In the data rows, 128 means zero.
Here are some points, one per row:
117 128 132 105 121 134 137 76 133 124 128 114 103 143 105 178 147 135 154 151 141 169 130 106 115 137 200 119 158 122 115 136 145 123 168 160 156 255 129 160 97 112 146 90 129 125 117 139
107 100 110 105 114 150 195 138 123 135 195 140 138 138 94 116 127 137 126 80 143 129 117 130 129 113 132 76 120 97 169 53 139 124 200 109 137 86 107 147 137 97 134 106 115 219 111 127
148 104 176 142 80 163 129 111 157 106 152 70 153 58 138 135 163 137 153 140 144 74 115 79 119 121 86 162 130 100 84 121 122 139 130 171 131 140 116 99 189 113 120 136 193 166 115 165
126 34 102 159 89 80 127 136 80 92 97 109 124 156 161 130 130 123 89 136 80 110 128 109 46 106 113 139 106 135 199 171 130 114 171 167 144 108 160 105 110 111 100 144 141 108 99 169
89 117 120 136 179 87 75 216 103 84 123 117 120 123 126 59 107 150 116 125 120 107 152 121 125 133 140 138 119 134 90 99 154 129 129 99 99 181 21 114 110 83 202 117 124 134 130 135
104 107 195 122 114 93 122 130 105 139 136 153 127 144 120 61 119 111 118 143 115 121 128 74 128 122 107 122 163 87 165 139 133 127 0 66 111 154 192 132 129 103 134 120 166 112 109 107
124 112 79 138 111 124 148 44 171 146 170 126 102 119 129 88 124 198 142 110 143 151 162 82 146 118 122 135 145 204 169 154 78 72 114 158 154 116 75 158 209 122 159 143 204 106 158 101
158 174 108 85 109 130 142 108 117 102 180 97 114 139 147 135 150 148 79 190 150 106 110 180 130 155 159 154 223 138 107 143 105 122 129 141 123 48 120 158 114 155 133 98 167 113 131 146
120 117 117 153 130 153 153 129 111 82 56 179 78 52 104 162 144 123 144 134 149 152 124 131 154 123 137 129 170 165 63 132 73 108 114 87 128 118 150 152 103 142 136 85 87 127 77 148
131 190 135 149 108 199 98 108 146 125 64 105 63 193 176 118 115 165 116 112 129 99 154 124 148 112 98 179 109 123 148 110 145 125 89 128 146 118 66 146 143 173 77 92 85 176 128 151
113 141 111 123 150 148 163 124 88 180 114 142 115 131 149 140 133 65 150 214 166 122 126 122 79 93 34 139 99 180 137 127 113 176 135 143 141 122 117 147 122 88 202 135 114 199 127 122
137 128 137 134 107 146 70 91 149 125 130 101 152 146 103 110 157 130 160 123 110 117 109 120 117 185 78 109 137 141 152 113 150 67 175 93 99 118 129 164 114 148 247 128 68 112 110 122
136 160 123 89 186 91 123 79 164 54 125 133 152 94 97 128 165 162 109 178 113 146 128 128 167 132 130 169 78 95 149 176 111 121 104 153 109 132 130 111 148 111 92 152 91 177 132 107
131 138 160 129 164 146 141 121 64 131 137 125 102 117 115 97 145 122 151 132 90 151 153 134 155 129 113 100 75 79 104 179 157 105 135 246 117 75 127 179 127 130 116 96 162 77 160 137
108 93 119 142 162 208 112 186 114 128 79 135 147 167 120 160 153 174 137 106 165 139 73 123 146 171 175 157 125 134 141 124 86 210 135 193 125 125 170 120 141 117 177 107 128 109 143 82
120 137 115 118 117 172 114 119 118 106 130 75 110 131 115 152 130 105 134 104 126 151 134 108 159 78 154 51 115 126 114 130 95 145 119 113 12 141 149 135 114 159 147 255 132 119 88 129
88 140 143 144 105 157 110 74 126 134 139 143 147 133 98 122 147 91 133 129 121 112 142 110 73 97 231 151 115 108 83 127 126 164 70 131 153 69 100 100 105 148 150 132 108 119 109 125
132 128 137 172 121 122 111 120 154 143 223 203 89 137 164 159 65 133 111 120 139 155 75 150 134 155 139 198 95 140 123 138 148 150 143 119 80 122 117 160 111 115 131 149 114 140 112 154
118 117 124 109 110 127 111 137 113 109 104 134 183 122 112 133 0 119 124 144 151 130 109 159 132 116 137 141 147 77 128 137 117 59 108 174 169 122 116 117 146 201 135 149 131 145 137 107
132 96 131 97 164 191 102 123 115 153 131 118 122 109 164 223 118 165 161 132 136 126 155 155 74 93 99 133 102 98 125 137 149 83 89 40 127 100 89 132 164 134 108 124 98 54 156 121
137 150 113 156 129 118 153 179 135 182 116 156 150 134 93 179 147 135 113 120 0 130 126 139 136 133 147 128 133 116 96 135 114 113 104 89 118 144 133 155 151 129 143 115 159 171 155 155
106 152 134 150 138 128 134 117 134 137 98 93 121 68 255 85 135 106 132 143 106 109 96 161 131 134 197 81 132 122 148 137 151 103 161 103 136 127 176 124 141 115 142 108 90 142 168 149
131 151 83 113 99 128 138 150 157 171 88 127 130 112 118 107 92 146 108 153 126 45 129 138 87 223 119 79 134 140 131 102 144 138 100 160 130 127 73 169 132 85 45 177 123 70 111 104
113 73 131 172 150 143 112 92 133 131 125 122 138 114 109 98 121 99 159 139 109 123 184 216 188 125 131 106 140 149 147 134 151 203 156 106 63 146 139 114 88 124 102 83 172 147 104 100
134 134 123 132 160 92 93 185 90 188 113 141 130 114 98 129 144 85 118 138 162 186 140 114 136 140 134 115 146 167 144 124 170 121 151 150 84 145 118 123 182 187 113 147 116 173 90 133
159 161 111 106 114 107 143 115 84 136 120 127 89 136 84 158 138 170 124 109 189 10 112 135 147 140 112 113 107 105 161 167 130 114 104 74 137 139 142 106 112 176 134 114 173 128 153 140
172 106 154 97 131 131 142 76 66 124 99 209 169 185 183 110 125 102 137 123 120 116 102 97 161 138 142 114 115 154 94 101 130 134 150 108 104 104 97 77 162 120 128 110 97 112 120 95
154 130 127 135 195 162 182 149 153 137 159 123 129 132 96 71 102 111 76 123 117 102 157 138 141 68 125 179 149 124 138 126 133 131 172 133 177 169 208 122 164 160 119 155 96 70 106 143
132 146 130 129 141 87 167 142 136 127 146 99 136 119 145 171 148 92 152 125 128 137 114 156 144 114 127 128 115 121 191 71 108 123 88 198 113 132 89 39 119 143 144 112 105 62 109 128
139 125 97 139 171 145 162 81 99 129 146 55 154 128 125 101 106 136 132 104 122 195 114 134 113 213 98 119 116 122 106 107 151 169 91 70 217 133 133 86 127 120 117 135 145 156 102 151
120 103 100 108 97 84 172 120 122 129 122 116 176 116 135 117 135 90 146 126 156 129 155 144 87 156 129 168 88 145 118 122 110 144 135 88 85 169 148 172 132 175 61 144 123 130 208 151
153 155 93 94 157 180 58 123 167 98 126 114 125 117 145 134 116 144 140 90 114 138 95 115 85 63 132 72 129 147 166 110 126 146 53 160 147 119 102 159 130 145 78 68 158 143 178 142
162 116 128 107 149 60 111 187 146 126 157 144 127 165 128 115 133 152 255 123 126 100 141 129 145 112 170 124 122 117 96 140 122 149 139 135 158 98 197 120 127 119 122 146 124 134 133 125
124 68 128 89 109 115 130 137 215 122 92 125 73 127 105 180 132 82 76 143 88 154 115 116 162 155 141 126 93 116 127 109 154 138 142 74 149 95 132 110 87 163 154 139 144 128 152 105
120 145 71 144 104 163 117 162 92 128 209 119 122 127 130 133 99 86 118 132 113 132 168 60 165 136 91 131 151 147 101 132 122 98 140 135 107 135 155 68 53 124 94 96 86 149 189 115
122 142 134 147 165 137 121 125 160 114 135 201 159 123 190 150 176 97 77 77 187 127 168 123 128 131 150 132 123 119 98 133 154 105 113 154 167 126 126 161 94 160 165 171 152 131 111 122
128 157 143 123 146 117 149 157 153 122 73 119 130 179 106 96 128 114 140 103 169 159 127 134 61 132 128 191 168 124 98 109 152 70 155 130 64 110 204 96 133 38 87 147 181 121 125 93
113 136 123 162 120 19 88 90 132 154 145 116 92 144 123 170 135 106 105 72 133 107 108 167 153 116 107 120 122 113 106 121 66 124 162 125 158 160 153 117 155 32 115 126 116 106 144 120
121 116 125 166 88 79 160 142 142 154 116 102 166 134 119 111 147 214 76 157 165 131 92 125 180 65 105 125 117 123 105 114 182 118 140 120 134 144 179 158 121 115 122 126 119 102 127 101
117 154 255 112 128 117 126 176 121 121 150 123 136 116 124 114 119 137 128 135 108 150 129 113 102 139 114 111 59 195 141 124 64 127 185 96 158 145 130 146 99 129 95 111 157 126 95 117
137 121 126 105 90 168 83 142 140 139 127 133 138 135 102 117 190 80 124 136 135 138 94 157 151 120 123 166 188 81 173 153 105 106 131 135 189 113 70 146 130 106 67 141 106 122 135 118
107 129 134 100 56 132 120 142 127 130 106 201 131 96 124 115 143 195 132 115 87 148 140 165 103 134 79 104 150 153 111 113 144 175 121 168 124 138 137 67 114 168 155 132 121 119 112 154
161 173 148 168 127 69 156 144 149 107 120 121 144 132 128 133 105 131 112 115 145 171 174 81 122 129 120 70 177 123 143 175 145 190 160 102 124 99 80 131 119 109 155 125 86 126 124 148
Along one direction, these points spread out more than along any other. How far along it is each point below, from 0 to 99? 50 is the average, and the first point above lies past it. One standard deviation of the points above along it is 16.
161 173 148 168 127 69 156 144 149 107 120 121 144 132 128 133 105 131 112 115 145 171 174 81 122 129 120 70 177 123 143 175 145 190 160 102 124 99 80 131 119 109 155 125 86 126 124 148 64
132 96 131 97 164 191 102 123 115 153 131 118 122 109 164 223 118 165 161 132 136 126 155 155 74 93 99 133 102 98 125 137 149 83 89 40 127 100 89 132 164 134 108 124 98 54 156 121 20
113 141 111 123 150 148 163 124 88 180 114 142 115 131 149 140 133 65 150 214 166 122 126 122 79 93 34 139 99 180 137 127 113 176 135 143 141 122 117 147 122 88 202 135 114 199 127 122 59
108 93 119 142 162 208 112 186 114 128 79 135 147 167 120 160 153 174 137 106 165 139 73 123 146 171 175 157 125 134 141 124 86 210 135 193 125 125 170 120 141 117 177 107 128 109 143 82 54
120 103 100 108 97 84 172 120 122 129 122 116 176 116 135 117 135 90 146 126 156 129 155 144 87 156 129 168 88 145 118 122 110 144 135 88 85 169 148 172 132 175 61 144 123 130 208 151 56
107 100 110 105 114 150 195 138 123 135 195 140 138 138 94 116 127 137 126 80 143 129 117 130 129 113 132 76 120 97 169 53 139 124 200 109 137 86 107 147 137 97 134 106 115 219 111 127 61
88 140 143 144 105 157 110 74 126 134 139 143 147 133 98 122 147 91 133 129 121 112 142 110 73 97 231 151 115 108 83 127 126 164 70 131 153 69 100 100 105 148 150 132 108 119 109 125 37
120 137 115 118 117 172 114 119 118 106 130 75 110 131 115 152 130 105 134 104 126 151 134 108 159 78 154 51 115 126 114 130 95 145 119 113 12 141 149 135 114 159 147 255 132 119 88 129 62
89 117 120 136 179 87 75 216 103 84 123 117 120 123 126 59 107 150 116 125 120 107 152 121 125 133 140 138 119 134 90 99 154 129 129 99 99 181 21 114 110 83 202 117 124 134 130 135 67
132 128 137 172 121 122 111 120 154 143 223 203 89 137 164 159 65 133 111 120 139 155 75 150 134 155 139 198 95 140 123 138 148 150 143 119 80 122 117 160 111 115 131 149 114 140 112 154 59
107 129 134 100 56 132 120 142 127 130 106 201 131 96 124 115 143 195 132 115 87 148 140 165 103 134 79 104 150 153 111 113 144 175 121 168 124 138 137 67 114 168 155 132 121 119 112 154 53
